In the rows, 128 means zero.
The rows of D fall into 4 groups, which share some directions, and each row is roughly a mix of its group's hidden directions.
D (163 x 11):
[[131 137 116 125 135 159 139 161  78 145 107]
 [155 127 120 136 136 122 150 179 103 141  99]
 [145  94 118 112 107 134 127 141 128  72 132]
 [108 155 125 148 121 103 119 119 101 166  94]
 [144 104 118 130 154 146 123 132 177 164 130]
 [110 100 133 110 155 116 163  94 122 121  98]
 [ 77 159 152 124 124 111 110 139 113 146 113]
 [126 131 155 161 152  88 135 104  98 123 116]
 [168 105 124 103 117 144 125 113 143  92 154]
 [107 140 100 151 139 127 131 170  89 134 111]
 [121 136 133 122 109 127 116  80 160 121 168]
 [133 122 136 152 123 169 163 150 127 148 162]
 [126 153  89 104 140 129  85 141 112 107 125]
 [100 116 139 108 133  81 130 163 128 102 117]
 [115 137 167 103 158 160 148 118 111 145 114]
 [114 102 119 140 136 101 116 130 187 116 121]
 [ 83 108  88 135 133 119 142 128 106 133 101]
 [159  95 136 105 136 160 157 121 144 103 140]
 [101 126 117 105 119 104  99 108 148 121  84]
 [123 158 129 144 160 111 118 149 110 176 125]
 [130 165  99 120  96 142  96 150 107 138 137]
 [136 153  93 111  85 129 105 143 116 144 150]
 [118 130 144 117 123 151 121  84 159 120 167]
 [141 137 133 111 135 113 128 151 102 188 121]
 [108 114 151  94 122 115 119 173 107 106 113]
 [153 131 105 155 111 159 102  95 127 156 123]
 [112  94 119 141 140 144 180 126 135 129  98]
 [122 167 130 140 156 112 136 121 113 173 104]
 [135  95 170 129 141 119 174 109 125 135 133]
 [159 128 145  95 126 135 128  84 164 130 125]
 [162 123 161 170 122 124 157 139 124 137 151]
 [171 143 128 117 117 128 146  79 152 130 119]
 [143 102 127 150 158  96 123 122 173 137 115]
 [137 145 160 119 148 128 152 123  72 124 137]
 [101 115 115 106 144  95 107 109 129 111  87]
 [123 117 172 150 110 101 152 138 132 102 155]
 [128 111 101 114 130 120 102 133 173 168 135]
 [ 77 140 131 137 119 124  97 163 116 143 115]
 [ 79 107 124 102 151 144 110 132 159 130 131]
 [135 148 167 144 151  88 154 143 125 147 128]
 [106 129 167 110 150 161 139 125  95 104 127]
 [122 122  79 125 128 160  94 113 131 156 132]
 [146 130 109 169 127 164 117  89 133 142 119]
 [136 133 103 163 123 180 125 100 136 139 126]
 [107 139 151 148 158  91 112  94 112 120 115]
 [132 160 126 135 101 122 163 133 121  78 117]
 [117 142 145 146 165  91 126 133 110 169 122]
 [104 111 111 152 105 141 148 101 139  87 145]
 [125 149 141 153 144 124 149 125 112 182 105]
 [125 120 146 103 126  87 138 177 122 110 116]
 [101 120  88 109 164 145 151 110 118 117 111]
 [158 104 122 150 132 102 133 163 163 130 105]
 [162 114 128 122 137  96 147 172 150 147 124]
 [111 128 125 145 143 181 102 109  95 123 129]
 [105 119 167 108 138 160 163 113 119 120 108]
 [103 128 125 112 132 145 122  95 181 127 152]
 [140  99 140 141 126 131 173 115 164 126  99]
 [122 134 135 124 132 123 124  76 167 129 163]
 [164 135 126 159 127 166 129  89 138 145 131]
 [117 164 122 132 117 122 154 146 103  88 100]
 [144  95 129 100 124 168 143 121 141  97 152]
 [101 116 133 106  98  88 101 147 129 103 134]
 [164  89 124 119 118 155 137 121 133  92 149]
 [133 122 143 157 125 167 125 127  77 108 123]
 [117 125 149 125 113 155 108  83 147 110 160]
 [141 135 104 152 143 106  96 164 156 116 147]
 [140 111  98 132  94 140 129 136 135  80 152]
 [116 150 148 126 113 100 147 128  93  83 122]
 [124 149 133 122 152 135 115 103 142 187 122]
 [152 103 132 109 144 160 140 133 151  94 159]
 [143 117 133 106 128 118 102  76 158 124 148]
 [111 149 148  88 136 142 135 125  79 134 141]
 [106 131 135 135 145 179 108 105 115  98 142]
 [ 93 123 137 101 126  82 127 157 119 103 130]
 [147 165 138 129 139 126  96 116 136 125 178]
 [160 114 116 113 117 163 130 173 152 116 132]
 [132 155 130 120 141 100  88 164 125 157 137]
 [137 107 137 156 142 106 119  99 126 178 144]
 [162 137 134 100  98 169 136 142 154 133 137]
 [172 158 138 141 105 121 113 118 167 125 141]
 [154 140 129  98 148 124 108 155 120 176 121]
 [163 129 134  95 145 127 118 157 119 172 124]
 [ 99 117 135 148 114 149 152  92 125  87 134]
 [151 113 113 123 100 162 137 169 156 131 138]
 [127 133 100 119 102  91 102 110 166 144 124]
 [ 99 131 150 104 120  93 137 153 112  88 127]
 [154 126 133 109 151 120 115 178 132 163 121]
 [146 125 117 105 139  95  97  98 146 100 150]
 [134 165 133 123 108 141 169 151 130  96 109]
 [119 145 157 107 134 155 148 136  78 111 127]
 [107 132 112  80 125 133 101 118 138 116  89]
 [112 158 155 105 149 139 127 108 115 156  92]
 [ 97 122 100 132 151 131 158 102 120 122  87]
 [ 91 130 131 124 118 167 117  93 125  93 134]
 [131 148  86 112 122 171 113 107 144 148 119]
 [ 98  93 116 154 138 109 167 125 105 140 118]
 [118 105 146 150 159 142 166 108 161 124 119]
 [180 143 148 134 115  95 107 125 145 117 144]
 [186 137 150 138 115 134 125 152 146 119 147]
 [163  88 135  99 118 152 159 124 131 114 141]
 [127 153 108 138 111 123 149 166 119  80 133]
 [162 103 118 125 153 136 121 126 131 182 118]
 [143 127 129 170 131 161 171 143 131 139 148]
 [131 124 139 117 155 123 157 180 103 127 105]
 [156 109  92 160  95  98 115 133 131 117 126]
 [157 137  89 129 105 148 115 171 138 122 143]
 [113 122 157 135 139 116 113  82 136 170 137]
 [ 82 160 130 132 111  95 117 133 118 155 116]
 [155 131 122 124 117  76 136 153 136 161 112]
 [109 158 146 141 151 110 133 106 109 168 103]
 [121 123 125 121 114 141 113  98 188 126 148]
 [117 131 150 106 122 142 146 174 124  89 110]
 [112 141  82  99 123 139  87 145 135 120 130]
 [136 156 124 107 119 136  74 157 113 121 143]
 [155 132 111 171 118 166 119  98 124 140 117]
 [110 108 121 151 103 135 155  96 138  85 123]
 [119 132 131 147 159  79 128  89 113 120 127]
 [146 127 109 157 138 160 118  87 147 157 133]
 [126 149 126 147  89 144 167 146 127  93 131]
 [147 120 108 142  90 131 149 135 128  78 143]
 [133 113 124 116 123 182  99 105 107 107 135]
 [159  93 141 113 127 157 136 126 136  86 145]
 [132 128 160 152 130 166 152 148 116 146 162]
 [123 108 153 159 122 119 165 106 153 136  96]
 [125 130 144 104 131 110 102  73 150 117 140]
 [138 155 148 115 163 113 129 110 135 173 107]
 [125 109 104 145 138 132 119 138 179 132  89]
 [109 145 124 120 116 173 140 143  80 118 131]
 [136 134 112 156 139 179 133  93 132 147 143]
 [ 87 115 101 162 137 138 158 131 106 143 122]
 [112 138 122 143 116 154 155 181 109 122 113]
 [144 119 136 169 137 138 176 113 158 131 130]
 [ 97 152 143 126 133 106 113 156 117 164  98]
 [132 134 112 102 137 151 101 115 117 179 108]
 [115 141 113 156 139 134 142 178 103 155 120]
 [ 88 103 102 140 152 124 154 123 107 126  98]
 [133 143 125 109 139 107 123 160 127 183 108]
 [158  99 155 121 150 106 119 106 148 161 142]
 [156 139 130  91 147 126 105 156 124 168 134]
 [160  94 119 111 132 158 166 122 135 123 154]
 [150 126 129 106 146 128 115 169 119 176 114]
 [132 128  85 154 143 122 127 157  90 145 113]
 [ 97 115 152 104 140  94 138 158 134  94 131]
 [137 117 129 142 126 126 160 174  95 110 101]
 [143 106 126 140 142  95 123 136 181 129 104]
 [136 165 139 114 119 140 160 128  77 124 136]
 [147 119 100 119 114  91 140 152 171 135 120]
 [101 161 107 110 119 114  89 111 106 128 105]
 [ 96 133 133 148 115 154 114  92  96 103 144]
 [137 127 125 126 152 119 121  88 106 164  90]
 [103 116 144 141 161  85 124  96 118 118 112]
 [127 117 170 153 134 103 151  92 147 141 140]
 [105 124 138 142 115 146 153  81 123  90 133]
 [136 144 147 166 137  84 133  99 103 129 128]
 [138 149  71 122 135 146 107 108 128 148 118]
 [ 99 160 118 144 119  92 113 129 124 158  99]
 [103 138 141 132 153 102 140  79 101 132 116]
 [116 132 184 142 126  95 155 136 124 112 133]
 [118 107 134 148 119 140 154 105 146  74 132]
 [102 128 147 105 128  82 140 155 124  94 125]
 [130 150 136 128 162 116 129 113 116 178  98]
 [114 138 134 146 165  96 137  88  98 122 126]
 [133 109 138 132 122 149 148  94 139  75 138]]

One row of each group comes first, with its name. Which group is each row after those in?
[ 98 115 154  97 130 101 128 163 117  97 132] : K
[100 109  88 154 133 126 170 117 120 142 127] : S
[ 94 164 134 141 131 109  86 135 118 141 104] : U
[130  81 155 127 150  91 106 133 122 125 146] : P

[ 95 129 164  99 127 150 145 119 121 132  89] : U
[140 146 141 107 117 120 124  83 168 111 151] : P
[137 119 169 133 158 128 166  99 122 119 105] : S
[146 129  80 126 115 130 130 138 105  84 110] : P
[130  95 122 110  97 156 124 136 135  80 134] : P
[140 132 147 166 138 142 166 126 113 144 167] : S
[134 143 149 102 122  76 139 153 144 151 116] : U
[ 93 151 117 156 140  99  99 107 115 124 104] : S
[128 125 177 134 116 105 159 146 132  95 139] : P
[156 147 128  89 148 110 116 150 142 167 130] : U
[155 115 126 151 137 135 158 160 111 166 109] : P
[106 124 129 134 128 143 154  99 158  80 141] : U
[100 134 138 141 144 116 144  97  99 127  82] : S
[173 117 129 139 131  86 126 164 144 129 120] : U
